In the rows, 128 means zero.
One turn moves each row of this set onto another row. After a few examples, where does it send each row asked below?
gezep: [106 113 158 112 111 102 111  95 133 125 153  80 117 157 127 131 159 127
 113 143 110]
vuf: [107 105 155  78 124 114 123  89 138 156 164 126 132 151 131 132 138 172
 118 137  95]
Deze: [110 112 157  73 132 139 137 145 118 105 131 136 104 146 136  91 159 158
 125 114  93]
Nibe: [107 126 159  86 132 117 121  71 141 139 155 124 141 134 124 132 128 166
 126 129 101]
ziga: [109 111 166  78 111 119 141  83 132 147 156 119 135 160 135 114 121 162
 119 141 106]
Vimu: [117 117 171 138 109 153 125 178 116 134 144 155 108 143 112 134 132 141
 135 146 129]
dotaf: [112 125 159 142 136 139 133 160 161 153 150 163 139 135 126 132 141 118
 122 129 136]
zegem: [115 119 165 139 126 147 139 160 159 156 153 159 134 144 128 122 137 118
 120 136 141]
mefos: [112 108 159  81 131 142 133 135 123  98 139 138 100 138 134  89 163 160
 123 114  91]
bemok: [101 118 153  84 118 110 113 119 125 144 138  78 123 172 123 133 151 129
 124 145 124]
Zinor: [110 121 156  88 131 124 144 133 117  90 128 135 113 142 143  94 156 149
 119 108  86]
feza: [105 128 164  92 118 128 108  96 133 126 142  77 120 151 110 121 144 129
 133 143 136]
Vemi: [112 129 161 146 122 133 120 178 115 131 138 158 118 138 115 153 137 137
 133 136 115]
Teba: [106 102 155  93 113 116 104 113 133 144 155  82 109 163 121 132 163 137
 120 148 118]
Zibef: [115 124 167 148 129 148 137 148 163 144 155 159 135 133 125 121 138 115
 121 132 141]
lapa: [108 119 151  88 137 122 135 136 120  94 133 139 111 138 141 103 164 153
 119 106  80]
ner: [111 125 161  86 133 135 142 128 118  86 127 134 111 136 136  89 153 150
 125 108  93]
pino: [ 99 135 152  89 129 109 104 109 128 134 133  79 129 154 115 141 149 128
 131 135 126]
Medo: [118 133 176 160 108 141 134 154 118 109 142 152 117 134 115 132 126 129
 131 138 121]
kibad: [113 129 167 149 128 142 143 149 160 144 149 159 141 137 128 122 133 112
 120 131 139]
bigol: [116 117 167 146 126 149 137 154 163 150 158 161 132 138 127 120 141 118
 120 136 139]
Vovu: [107 117 158  73 131 128 114  82 142 150 158 124 135 138 118 130 131 173
 130 134 107]
fazi: [106 121 164 100 107 113 122  98 128 125 141  75 121 165 124 120 145 122
 121 147 126]
Zeza: [112 123 160 149 132 133 138 156 160 151 152 162 140 138 132 131 142 115
 116 130 132]
zito: [114 126 163 149 128 134 145 154 158 147 150 159 141 142 133 126 135 112
 117 132 134]
vodo: [121 115 178 147 105 156 127 166 120 124 149 154 105 137 111 127 132 139
 132 147 127]
nok: [106 124 163  68 123 130 131  83 134 148 146 119 141 150 122 118 116 165
 132 137 116]
geliv: [106 122 150  79 144 129 129 141 120 100 129 139 112 133 134 104 162 158
 126 104  86]
Fozek: [113 130 163 156 118 125 128 170 113 123 139 156 120 139 121 150 135 133
 128 134 110]
tede: [113 125 165 137 118 144 121 182 114 136 139 157 114 141 111 144 133 140
 137 140 124]
Bogi: [116 133 170 161 111 128 135 161 113 113 139 154 122 138 121 141 128 128
 127 136 114]
ven: [111 107 162  91 118 115 129  74 140 142 166 123 133 146 133 125 133 167
 116 137  95]
kek: [104 131 157  75 129 113 132  83 132 145 141 120 149 149 128 129 117 160
 129 129 108]
ninoz: [107 121 153  70 140 136 133 146 117 104 125 138 110 141 134  98 158 158
 128 108  94]
safak: [106 113 159  95 121 128  94  99 139 134 154  82 110 145 109 130 160 139
 129 143 126]
guzur: [122 124 179 156 106 151 129 154 120 114 148 154 109 131 111 128 129 135
 134 142 125]
Sivus: [112 119 162  85 133 143 134 127 123  90 136 137 104 131 131  88 158 156
 126 110  93]
tek: [105 115 156  74 120 107 138  94 129 155 150 121 142 164 137 128 124 162
 119 137 100]
saf: [113 125 161 137 133 145 136 162 159 156 149 161 138 141 126 127 136 118
 124 134 142]
gil: [103 127 152 107 128 105  97  96 136 127 148  83 121 145 115 143 161 131
 124 133 115]

zito turns into saf
feza turns into gil
Vemi turns into vodo
Now these:
kek turns into Vovu
ner turns into geliv

